Look-ups in named tables: a row name and a column name give one cell, copied from the table.

bep
         gufulis  zodifot    dab  vudilu    vuz  dipo
kinid      -3203     1518  -4542    3305  -6026   505
let        -3325      -84  -5040    1413  -6771   874
fub         8261     2385  -4521   -4608  -2350  4909
ves        -7513     5185  -8290   -3546  -3219  1650
zaf        -5908     1201  -3629     449  -7979  1658
livepud      815     3514    932   -3884   2119  2673
sor        -4934     4014  -4992   -1550   -623  3687

What is the dab of kinid in bep?
-4542
What is the dipo of fub in bep?
4909
What is the dipo of kinid in bep?
505
What is the dab of livepud in bep?
932
What is the zodifot of kinid in bep?
1518
What is the vudilu of livepud in bep?
-3884
What is the dipo of zaf in bep?
1658
What is the vudilu of sor in bep?
-1550
What is the dab of fub in bep?
-4521
What is the vuz of let in bep?
-6771
What is the vuz of zaf in bep?
-7979
What is the dipo of ves in bep?
1650
What is the dab of zaf in bep?
-3629
Row with the largest dab: livepud

Table zot
	nivevo	som	pume	bipana
geka	-0.1	-0.1	0.4	0.3
fevizuf	0.2	-0.7	-0.6	0.5
nik	0.2	-0.1	0.7	-0.1
sol	-0.1	-0.7	-0.4	0.0
lis	0.1	0.1	-0.2	-0.7
rero	0.5	-0.1	0.7	-0.2
dof	-0.3	0.3	0.3	0.7
bivo	0.1	-0.3	-0.7	-0.1

pume of lis = -0.2
pume of sol = -0.4
som of fevizuf = -0.7
bipana of geka = 0.3
nivevo of dof = -0.3
nivevo of geka = -0.1
bipana of lis = -0.7

rek:
,neman,bak,dige,vor,fizo,zofudo
zod,8.3,7.7,4.8,7.9,4.0,4.5
motuza,5.5,5.5,3.2,5.7,3.8,4.4
sok,0.5,1.1,5.4,0.9,5.7,5.8
kaboku,7.8,7.3,5.1,7.0,4.9,4.7

What is the zofudo of motuza in rek? 4.4
What is the neman of kaboku in rek? 7.8
What is the zofudo of kaboku in rek? 4.7
What is the neman of motuza in rek? 5.5
What is the zofudo of sok in rek? 5.8
What is the bak of motuza in rek? 5.5
What is the bak of zod in rek? 7.7
What is the fizo of zod in rek? 4.0
What is the dige of kaboku in rek? 5.1
What is the fizo of kaboku in rek? 4.9
What is the neman of zod in rek? 8.3
What is the fizo of motuza in rek? 3.8
What is the dige of zod in rek? 4.8
What is the dige of motuza in rek? 3.2
Row with the largest zofudo: sok

ditune:
|  | zekimi | pezomov |
|---|---|---|
| sizade | 198 | 182 |
| tovepiz | 94 | 46 |
| ded | 96 | 83 |
| rakef | 87 | 74 |
| bogi | 148 | 130 |
| duzu | 122 | 120 |
| vok | 217 | 190 |
| lisup | 144 | 179 |
| menizer | 88 | 106 |
| lupu | 74 | 81 |

tovepiz, zekimi -> 94
vok, pezomov -> 190
duzu, pezomov -> 120
lupu, zekimi -> 74
menizer, pezomov -> 106
tovepiz, pezomov -> 46
lupu, pezomov -> 81
bogi, pezomov -> 130

dat:
        delurod  sidodor  mupu  nerobig  vavot  vapapim
gopev        93       72   109       21     65       50
fonabo       78      119    56      132    161       94
vade         54      130    60      129     66      195
nukik        98      129   108      125    189      159

vavot of nukik = 189
delurod of vade = 54
sidodor of nukik = 129
vapapim of nukik = 159
vavot of fonabo = 161
delurod of gopev = 93
vavot of gopev = 65
mupu of gopev = 109
nerobig of gopev = 21
Row with the largest nerobig: fonabo

rit =
          pek  fusedo   zege
rebika    -95   -4489  -7676
denuv    8127    4656   4718
bovi     7025    6356   1555
liguba   5141   -2057   1956
ronanuz  8462    2360   6590
zamo     4734    5331  -2680
zegek    5488    3544   -196
moludi   4188    1327  -1759
noz      9689    6063   7240
ruf      3920    4108  -3743
gov      5344   -1580   2134
lemube   5705   -3938   4093

noz, pek: 9689
zegek, zege: -196
gov, pek: 5344
ronanuz, pek: 8462
zamo, fusedo: 5331
gov, zege: 2134
lemube, fusedo: -3938
ruf, fusedo: 4108
noz, fusedo: 6063
lemube, pek: 5705
zamo, pek: 4734
gov, fusedo: -1580
moludi, zege: -1759
ruf, zege: -3743
ruf, pek: 3920
rebika, pek: -95
denuv, fusedo: 4656
Which row has the largest fusedo? bovi

kogup:
|  | gel | dugusu | posorol | fofala | vup | nokuvu | fod | lemaset | manutu | fami |
|---|---|---|---|---|---|---|---|---|---|---|
| dif | 183 | 137 | 79 | 184 | 172 | 171 | 89 | 169 | 120 | 190 |
| kuloz | 146 | 185 | 132 | 76 | 96 | 148 | 114 | 109 | 173 | 159 |
| dor | 190 | 134 | 154 | 224 | 212 | 135 | 178 | 205 | 98 | 125 |
| bif | 96 | 188 | 160 | 59 | 56 | 179 | 71 | 140 | 139 | 99 |
| kaze | 135 | 175 | 133 | 111 | 82 | 128 | 104 | 202 | 156 | 158 |
| sizo | 114 | 191 | 142 | 180 | 157 | 143 | 173 | 121 | 182 | 64 |
| fip | 163 | 247 | 190 | 164 | 178 | 120 | 156 | 151 | 160 | 153 |
| bave | 163 | 87 | 97 | 169 | 195 | 46 | 148 | 155 | 138 | 134 |
| seri | 127 | 109 | 119 | 72 | 99 | 156 | 82 | 74 | 167 | 165 |
| bur | 219 | 162 | 155 | 147 | 162 | 194 | 180 | 116 | 139 | 146 |
| tel | 143 | 97 | 135 | 116 | 82 | 132 | 103 | 177 | 99 | 158 |

fami of seri: 165
posorol of kaze: 133
manutu of fip: 160
nokuvu of dor: 135
manutu of sizo: 182
nokuvu of seri: 156
dugusu of dif: 137
fami of dif: 190
manutu of seri: 167
fod of dif: 89
fofala of dif: 184
manutu of bif: 139
dugusu of sizo: 191
fami of dor: 125

